One turn moves every row onto another: examples first, then more rows asked
J_239: [-14  -1  -4  -4  -4 -13  13  11   4  24  -2  -1]
J_267: [ -7  -1 -20   6   1  10 -15  -9  -8 -11  18  12]
J_863: [-16  -5 -28  -4  -1   8   2 -19  -4  -6  -2  -5]
J_277: [ -7   5  -6 -11  12  -8  -6   4  -3  26  13  -5]
J_390: [  3 -10   9  19   1   4  -7  -1 -14 -11  13  -8]
J_46: [  3  -1   6   2   9 -12  -9  19  -4  18  12   1]
J_227: [ -6   4  -2  -2   8  16  -9 -18  -8  -2  22 -10]
J_584: [  5   0   0  -2   7  25  -8  -6  -8 -10   9  -5]
J_927: [-18 -11 -22   9  -8  -7   7 -16  -2  -6  -1 -11]
J_459: [-5  2 10 -1  4 -6  3 13 -5 25  9  0]
J_414: [  2 -10   1   9 -10   6  10  -3   5 -15  -6 -16]
J_141: [ -8   4 -16 -10   0 -15  -2  10  14  18  10   5]
J_312: [ -2 -15  -3  13   0  -2  -5   2 -22 -18   0  -7]
J_237: [-10   8   1  -6   2  -5   1  10   2  25  14   6]
J_460: [ -1 -14  -2  16   3   6  -1  -1 -19 -13  -5  -9]
J_583: [-15   4  -9  -3  -3 -13   5   9   3  25   9   8]
J_283: [ -1  -8 -12  -3 -11   5   5  -1   7 -23  -6  -7]
J_676: [ -6  -1   5   3  -3 -10   9  19   2  22   1   1]
J_590: [-12  -7 -14   0   0 -24   5  11   1  19  -4  -5]
J_943: [  1   0   0 -10   9  19  -5 -10 -11 -11   8 -12]
J_805: [ -1 -12 -15   8 -12   6   5   0   7 -18 -10  -1]
J_463: [ -5  -1 -17   2  -3   4 -17  -5  -3 -18  20  11]
J_577: [-11  -1 -22   2  -8   2  -9 -15  10  -9  21   6]
J_540: [-19  -8 -26  -4   0   0   0 -18 -12  -9   1  -9]
J_415: [  2  -2   5  -6   4 -10   7  16   6  17  -5 -11]

J_46 -> J_415
J_584 -> J_460
J_239 -> J_583
And these:
J_927 -> J_577
J_943 -> J_312

One turn moves every row onto another: examples first, then more rows asked
J_435: [-13   3   7   4   2  -6   3 -17  -3  -5  12  32  17   3 -14   4   5  -6
 -14]
J_352: [  4  10 -11  -7  12   3  -5 -15  -9   3   4 -15  -2  15 -14   8   1  23
  -8]
J_525: [-16   4 -17  13   3 -13  -2   4  18   8  17  12  12  -3   2  15  -3  13
 -27]
J_903: [ -3  12  17   0   4  14  21 -15  17   2   9  -6  10 -11   0  15 -11  11
 -18]
J_480: [ -2   6   6  -1  -3   2   9  -2 -13   0   2  18 -27  -5  10 -11  19   2
 -17]
J_317: [ 10  11   5   2   6  -4  11  -8  -7 -25   7 -12   6   2   6  14  13  10
  -7]
J_593: [ 12  -5 -19   1  -5  -4  -5 -21  -3  -4  12   0 -22 -13   2   3  10  18
 -18]
J_368: [-12   1   0  -3   3  -6  21   8  26   6   3 -10   6  -5 -10  -4   1   9
  -9]
J_126: [ -6  15 -23  -3  -2   1  17   6   6   4   0  27 -10   6 -11   5  15  14
 -22]
J_131: [ -3   2   5 -15  -3 -11  16   1 -18 -17   7  -3 -14 -16   1   9  -5   2
 -22]
J_941: [  2  -4  -1  -5  17   7 -15  -8   9   9  29  21  -6   0   4   6   8  23
 -17]
J_526: [ -7   8 -14 -15   1  -6  16   0 -12   0   1   1  -5  -1 -21  10 -16  14
 -28]
J_48: [  7  24  -8  15 -12  -4  24 -16 -14  -3   1  12   9  -2  -7   2   4  20
 -15]
J_80: [  9   1   5  11  -5   4  13 -16  -3   9   3  18 -22  16   8  -5  -9   2
 -11]
J_920: [-21  -3  20  16   7  -5   7 -13  -4  13  10   3  -3 -14  10  -9  -1  10
 -14]
J_532: [ -7  13   8  -6  -4 -13  -6  11   1  12  22 -10   0  -3   0  -9  -1  -6
 -10]
J_627: [  0  11 -15   5  -5  -1  11  -2   9  -1  11  26 -15  -3   1  25   2  10
   6]
J_103: [ -2   8  18  11  15   7  20  -9   3  -2  17  27  15   3   4  -1   9  19
 -12]
J_4: [ -1  16   5  -8   2  10 -10 -13   8   8  29  -6   1 -10   1  19 -12   3
 -21]
J_47: [ -1 -16   5  -8   5  -1 -15  -7   8   2  -8  24   2 -12   4   4  -1  18
 -12]

J_368 -> J_352
J_941 -> J_480
And these:
J_435 -> J_627
J_131 -> J_903
J_48 -> J_525

One turn moves every row onto another: examples first, then more rows asked
J_485: [  9   1  10  -2   2   5 -16  -1 -18   8   1   1  -5   3 -21 -10  12 -15
   0  15  11   6  18   7   8   3  -2  10 -22   9 -25   5  -8  12  -8  19
  -6  -5  -4  -1  -1   5   4 -10]
J_451: [  5   8   1  -3  21   9   5   6 -15  -7 -10   0   1  -5   8 -12   7  16
  12  11  19   9  14  -7 -11  -7  -3 -14  -9   0   6  -8  11  16   1 -14
  -2  20   6   3   2 -10   9   8]
J_900: [ 11 -22   3   4  -2   9   6 -12  -2  -1 -20  -6  -2   7   2  -8   3  -8
   7   9 -28  -9   3   0  -8   6 -13 -16   0  -1 -11   3   8   7  -3   3
   3  -1   0   7   4 -12  12  25]
J_554: [  1   9  -3   2  -8   1 -10  12  16  -1   8   7  16   8  22   7   5  -7
  -5 -16  -4  -3   9  -9 -21  16  -7  13   7  11  10 -20  12  -5  -1 -13
  -2  -6   4  20  -5  17   8  -7]
J_328: [-12  13  20   8   9 -16 -11   9   9  -2   8 -10   8  18   8  -3 -12  16
   3  -4  10 -14  -7 -16   3  -3 -12   9   4   9   0 -12  -5 -11  -1  -2
  -2 -12   9  13  -1  -3  -4  10]
J_378: [  0  26   9  -2  11 -23 -18  11   4   1  12   1   3   8  11  -7 -10   8
  -1  -8  17  -1  20  -7  -2   4   4  10  -7   8  -1 -10  -9  -3  -5  -3
  -8 -23  10   2   2  14   4 -12]
J_888: [ 14   9  -3   2  -5  -4 -13   8  12   1  10  13  12  -6  25   7   9  -3
  -5  -2   1   4  17   2 -17  26  -5  10  -4   6  11 -15   9  10  -2  -1
  -5   0   3  25   1  19   8 -10]
J_278: [  2  11   3  14   9   8 -16   2  -9   8 -10   5   8  -4   7  -9  19  22
  15   7   8   6  -1   0 -16  -2  17  -9 -11  -4   7  -2   7   7  -1 -18
  -3  20   2   7  -7 -12   2  14]
J_722: [ 11 -14   4  -5 -12   6   4 -14  -3   0   0 -11  -3   4   3   7 -26  -8
  -4   6  -8   9 -20  -9   1   8  -3   7  11  -4   3  17  -3 -14  10  -4
  -8 -11  14  -7 -21 -11   8  -6]
J_325: [ -7   5   8   8  10   9   6  -1  -8   2  -3  -3  -8   6  -8 -12  -2   0
  13  18   8  -1  12   6   7  -5  -6 -12 -20  19 -24   3   0  17  -9  15
 -15  12   9 -11  14   1   7   6]
J_505: [ -5 -10   4   7   8  -2  19  13   3  -3  -3  -1  -2  -4  -6 -10  -6   9
 -16   5  22  14   6  -5  -8 -13  -1  10  14  -6   3  -6  14 -20  10 -11
   6   8  -3  -2   1   7   2 -10]
J_436: [-13   9   0  13   9   8  12   1   6  16   3  15   9 -10  19  12   0  16
 -17   8  15  16 -10   4   3  -9   8   6  10  -2  12  10  -8  -7  -3 -11
   1   3  -9  -6   1   4  -4   6]
J_524: [-16  -6   0   0   7  -8   1  -4   0   7 -10   0  10  -3   4  -3   6   6
  -8 -17  23   9   2 -11  -3   3   6   4  12 -14  10   8   5 -20  -4 -11
  11 -13 -22  -4   0  -7  -3  10]
J_589: [-13  -4   2  -3   3  -7   6  -2   3   3 -11  -1   9   3   6  -6   5   7
 -10 -17  23   9   3 -13  -2   1   8   0  11 -16   3  10   6 -18  -3 -10
  15 -13 -21  -5  -2  -8  -2  11]
J_840: [-16   8  -1  13  10   4  11   7   9  13   6  17   8 -14  16  12   2  13
 -13   6  18  14 -10   7   3 -10   5   5   8   1  10   3  -6  -8  -6 -16
   4   7 -13  -2   2   4  -5   3]
J_108: [ 19 -21  -3   1   0  11   8  -9  -4  -4 -17   1  -7  -6   6  -9   8 -13
  13   7 -29  -3   8   1 -10   5 -12  -8  -6   0  -5   4   5   9 -14   5
  -4 -13  -4  11   3  -7  21  12]
J_228: [-15   1   1   7 -17  15  -7  -7  12  -4  17  -7  -2  15   2   7  10  -6
  -2 -16  16  13 -24  -6   3  17   2   6  -6   8  -2  10   6  -6  -5   4
 -14   6  12  -1 -22 -10  -5  -4]
J_886: [ 12   1   4 -11  -8  14  -2  -3   1  -2  24  -5   5  10   2   1   4 -26
 -34  -8 -14  15   4   2   8  -5   5 -11   1   5  -1  -3  -8  18  -8   4
   0  -7  11   6   1  10  -1  -7]
J_406: [  1  17  20  16  -2  16 -12 -14 -13   5   0 -10  15  11   3  -2  16  -5
  -1   3 -11  -1  -5  -5  -5  15   6 -23  -8  18  -1   1  -7   0  -6   0
 -14  11  -1  12   2  -3 -19  12]
J_439: [  8  -5  -8  -3  15  -1 -11   0 -16   2 -22   3   4  -6   2 -14   8  11
  15  15   7  -6   0  -9 -10   6   4 -13   9  -9   6  -2   8   9   4 -15
  11   9   8   1   0  -9   0  15]
J_896: [ -6   1   9 -18  -4   8  11  -9  18  -8  13   1  -2  14   0  -1 -17   4
  -1  -7  18  16 -14  -4  15  -9  -6  -9  -5   9  -8  11  -8  12  -7   1
   3  -9   6  -8 -11  -5  19  -7]
J_543: [ 14   8   9   4   0  18 -13   0 -12  -4  16  -8   8   4  -2   2  13 -27
 -24   0 -19   7   1   6   0   6  10 -15  -2   6   2  -9  -4  15  -5  -5
  -8   2   7  15   5   9 -14   2]
J_604: [ -6  -8   4   7   3   2  23  14   5   0  -6   3  -1   0  -5 -12  -1   9
 -18   6  21  16   5  -7  -9  -9   1   9  13  -5  -2  -5  14 -19  11  -9
   4  14   1  -9  -2   9   1  -9]
J_860: [  4  -5 -14   0   6  -8  -3  12   9  15  -7   9   2 -10  20  12 -17   6
   4  -8  -6  -5  19   4  -7   2  -4  28  -3  -4   4  -3   5  -3 -10   7
 -13 -17  14   0   0   1  24   1]
J_715: [-21   3  -5  17  -4   3   2   8  14  -5   1  -6   2  14  14   5 -14   2
   9 -13  -5 -12  -9 -13  -9  -2 -15   8   7   9   5 -19  19 -11  -3 -13
  -9   2   6   1   2   4  11   7]
J_694: [ 11  -2  -9  -7   5  -9 -14  13   4  13   0   0  -3 -10  24   7  -6  -5
   5  -5  -4  -2  28  15  -7  21   3  21  -9  -9   4  -4   4  10  -4   0
 -10 -17   6   8  -4   2  19   6]
J_7: [  9  13  12   8  -3  14 -18  -5 -13   6  11 -11  12   5   4  -4  21 -20
  -9  -1 -20   1  -3  -2  -6  13  10 -20   0  16   4  -3  -3  10  -7  -3
 -14   4   7  19   6   6 -17   7]
J_289: [ 13  14   6  -9   6 -13 -17   9   2   4   7   0  -2  -5   7  -7  -8   3
   3  -5  10   0  28   0  -9  18  12   1  -5   6   1 -13   2  10  -4  -5
  -7 -17   7   1   4  23  14 -19]
J_63: [ 16   1   7  -9 -13   7 -14  -5 -14  14   6   4  -4   3 -14  -5   2 -23
 -14  13   4  11  10  -2  11   9  -2  17 -12   4 -17   7 -13  -2  -3  16
  -3 -17  -4  -8 -12   5   6 -14]
J_601: [ 13 -21  -5  -2  -2  11  12 -10  -3  -2 -19   4  -6  -2   8 -10   7 -13
   9   8 -31  -4   7   1  -8   2 -12  -6  -6  -5  -6   2   4  11  -9   2
   2 -12  -3  15   2  -8  16  15]
J_77: [  3  10  10   2   6   5 -14   4 -11   9   2   1  -7   3 -16 -14   7  -7
   8  17  10   7  19   7   8  -4  -5  -2 -23  14 -27   3  -3  15  -9  17
 -16   3   4  -2   8   6  11  -1]
J_41: [ -9  -1   2   7 -22  16   0  -3  13  -2  13   0   1  15  -2   4   7  -5
  -1 -17  16  15 -22 -11   1  15   6   4  -4   7  -4  11   4 -13  -1   7
 -15   6  11  -2 -20 -10  -7 -11]
J_10: [ -3   0  13 -18  -5   3  12  -6  18 -11  16   4  -4  10   0   3 -16   8
  -2  -2  18  11 -16  -6  13  -9 -12  -7  -7  13  -9  10  -7  11  -7   0
   2  -4  11  -6 -12  -3  19  -6]
J_96: [ -6   8   7   2   9   9  -6   4 -14   8  -3   1  -8   3 -16 -14   0  -5
  12  13  10   7  22   6   7  -6   0  -4 -24  11 -28   2  -5  18 -10  15
 -15   4   5  -7   6   3   7  -1]
J_5: [ 12 -13   0  -6 -11  11   6 -13  -1   4   2  -4  -3   5   4   7 -23  -5
  -7   9  -8  11 -22  -6   6  10  -3   7  15  -7   2  10  -9 -14   9  -4
  -9 -11  14  -6 -21 -13   7   0]
J_713: [  6  16  14   9  -2  18 -16  -8 -11   3   6  -5  16   4   1  -6  17 -14
 -10   2 -17   2  -2  -7  -8  13  13 -21  -2  11   4  -5  -6   5  -4  -1
 -13   6   6  19   4   6 -22   5]
J_630: [  9 -15  -5   5 -18  15  13  -9   5  -6   7  13  -9   1  10  -4  16 -23
  -2  -9 -13  10   1   5  -2   7  12   8 -19   4  -1  11  -5   2 -23  11
  -8 -17  -5   1  -4   0  13 -14]
J_754: [ 15 -19  -5   0  -4   9  12 -18  -4  -6  -9  10  -7  -6   5  -5  12 -20
   7   0 -26   2   7   8  -5   3   3  -2 -16   1   0   7  -1  11 -20   2
  -2 -15 -11   7   4   0  18   0]
J_988: [-10   2   6  12   4  -6  -1  -3   2  10  -7   1   9  -2  10   8 -29  19
  16  -4   4 -10  -5 -12  -6  -7  -9  22   0  11   4   1   3 -13  -7   8
 -18   0   7  -3   4  -2  10   3]

J_5 -> J_41
J_406 -> J_325
J_715 -> J_328
And these:
J_601 -> J_713
J_554 -> J_378
J_722 -> J_228
J_524 -> J_840
J_630 -> J_886
J_7 -> J_77
J_543 -> J_485
J_888 -> J_289
J_589 -> J_436
J_439 -> J_278

